One turning vector, and how many steps it has turned:
The counts run from 0 to 133.
[ 13   3  55   5  30  -9 -10  30   8  -3 -66  26 -20  -8  -2 -19  26  15
 -24 -18 -34  13 -16 -11   1  17   2  -9 -10 -32  11  11  30] | 82
[-11  -1 -62 -15 -11 -14 -24 -13  10  -1  12 -28   5   7  12  17  -3 -13
  20 -20 -28 -41 -35  -9 -11  34  10 -16 -17  10   2  47   0] | 110
[  5  19  16  -4   2   1  30  55  -4  22 -43  -3 -21  -9  -3 -32 -13  33
 -26 -32  -5   4  13  -2  18   4  -7   6   0 -54   2  -8  34] | 52
[ 11  13 -24 -26  31 -33   5  26 -26  23 -27 -32  -4 -24 -25 -12  -6  35
 -10 -60  13   2  28  21  11  -8 -10  14  -5 -21  11 -12  13] | 132
[  2  -7  52  -5  12   5 -22  -8  26 -10 -63  29  -8  -3  12   4  26  -2
  -9  -8 -39 -10 -46  -5  -1  22  15 -13  -5  -2 -10  25  22] | 81
[ 14  12  22   1  28 -19 -43 -20  26 -12 -60  20  -5  -2  30  13  24  -4
   2 -32 -36  -8 -20  -8 -24  25  -3 -16  -3  15   1  11  -2] | 112
[ -6 -22 -64   0 -19   7   9  36  -7  -9  21 -23   2  29  -1  -8 -14   9
   3   1 -18 -18 -19 -17  -3  28  15 -20 -36 -14  12  52   5] | 85
[-14 -30 -51  -5  12  -2 -10   6   9   2 -14  -2  10  48  30  30 -11  10
  27 -38 -23 -11 -11 -11 -26  16   0  -4 -34  28 -19  25 -32] | 117
[-22 -23  35 -16  -2  35  -1 -14  13  17 -38  -6  -1  28  11   7  15 -18
  27 -57 -15 -11 -20  14  19 -15 -17  -2  -7  24 -28  -2  27] | 19
[-14 -35 -34   4  -6  -6  33  -9  28 -31 -17  23  10  34  15  33 -34  37
 -10   1  -2 -21 -20  -3 -18  20  14   1 -24   4 -38  34 -16] | 62
[ 10  61   5  15   4 -24  38 -24 -13 -36  -5   8 -17 -56  -4   3 -19  14
 -50 -24   2 -20  34  23 -12 -11  -6   2   3   7 -13  -3  -5] | 40
[  1  50  -3  -1  -1 -27  28  -8 -35 -26  19  -9 -18 -62 -16  -2 -19  38
 -43 -10 -18 -12   4  23   6  -6  20  13 -15  -4   6  27 -16] | 71
[  1  -8  23 -28  35 -19  27  36 -13  19 -43   8 -16 -17  -2 -11  -2  45
 -19 -29 -14  20 -13  22  34  -5  15  19 -24 -41   3   9   7] | 76
[ -1   1  28 -11 -22  17 -29 -24  34   0 -28   6   8  13   0  26  -7 -17
   6 -32 -24 -49 -31 -15 -10  19 -13  -5  24  28 -39  15  22] | 25
[ 18  13  46   8  18   6  -5  35   8   7 -53  16  -6  -1  -7 -24  -2  16
 -22 -49  -5   3  19 -13 -10   9 -24  -5  16 -13  -8 -24  43] | 27
[ -2   3   4   9  15 -28  24 -12  19 -39 -41  42  -7   1  22  38 -22  38
 -38   0 -12 -11 -12   1 -22  11  15  15  -9   7 -32  13 -22] | 63
[ -8 -10  18  -1 -19   4  -2 -18  39 -17 -36  28  -3  10  11  35 -10  14
 -12  -3 -24 -44 -33 -17 -10  30   2  -9  15   9 -39  29  14] | 56
[ 25  26  46  22  11   3  13  41   5 -20 -42  27 -13  -8  -3 -24   3  13
 -47 -11 -12   7  14 -17 -17  16 -12 -17   0 -20  -3  -4  39] | 58
[ 10   2 -38  21   5  19  -6  42 -30   4  14 -32   3  29  -1 -37   1 -13
   8 -29 -14   9  16  -9 -16  13 -14 -35 -35  -3  34  22  25] | 115
[ 33  20  29  23  43  -8 -23  24 -25 -15 -26  -2   7  -4 -25 -33  16   8
 -22 -43  -1  17  29  -6 -29  15 -31 -21   3   6  13 -13  33] | 3
[ 16  19   7  34  10  20   9  35 -42 -32  15  -8   1   4 -10 -44   9 -14
 -25  -1 -28  19  16  -4 -19  10  -1 -33 -35   1  20  22  23] | 90
[  0 -16 -26 -15  -7   0 -46 -22  19 -11   0  -9  21  19  -8  32 -11   3
  11 -23 -22 -44 -26 -13 -26  30   1 -10   9  39 -22  39  -8] | 0
[ -2  20 -22 -22   7 -29  27  44 -31  12  -5 -23 -17 -36  -6 -25 -13  52
 -26 -16 -13   0  -1   6  29   0  23  11 -20 -44  26  23   9] | 77
[-14 -52 -33   1   8  34  20  19  -8 -19   8  -6  20  56  10   5  -9   6
  18  -8 -22  19 -18  11  -9  -1   1  -4 -51  14 -14  37  -6] | 92
[-23 -44 -19 -15  19   1  31 -16   6   8 -35 -10   3  39  23  17  -4  -1
  27 -53   7   5  -6  34   1 -17 -16   9 -29  20 -27   0   2] | 13
[ -3 -18  -6  15  -3  47  -2   4 -35 -11  31 -18  22  37 -15 -19   3 -26
  18 -31 -19   7  12   8  -8 -13 -17 -21 -29  44 -12  18  14] | 122
[ -6 -35  41 -26  29   2 -14 -13   3  13 -43   3   9  22 -16   4  25  -5
  18 -57  -6   9  -4  31  15 -11 -13   7  -8  25 -28  -5  30] | 130
[-23 -22 -17  -4  14 -13  37 -17  23 -18 -33  17   1  22  17  45 -26  28
  -9 -33  16  -6   2  27  -2  -8  -6  19 -15  17 -48  -1  -9] | 38
[ -5 -18  30 -23  14   7   2  17   6  29 -64   5 -13  15  13  -1   4  12
   7 -71  -9   6  -8  15  14 -14 -15  15  -4   1 -24 -23  20] | 20
[ -9  -6   8 -23  22 -21  49  20   3  15 -53  13 -16  -4  14  11 -20  39
 -16 -49   9  -3  -7  27  25 -23   0  29  -8 -20 -22 -12   9] | 45
[  0  31 -24 -22 -10  -7 -14 -28 -29 -15  35 -37   0 -42 -31  -2   3  -7
  -4 -12 -31 -31 -23   5   1  10  20 -14 -12  10  14  47  -2] | 103
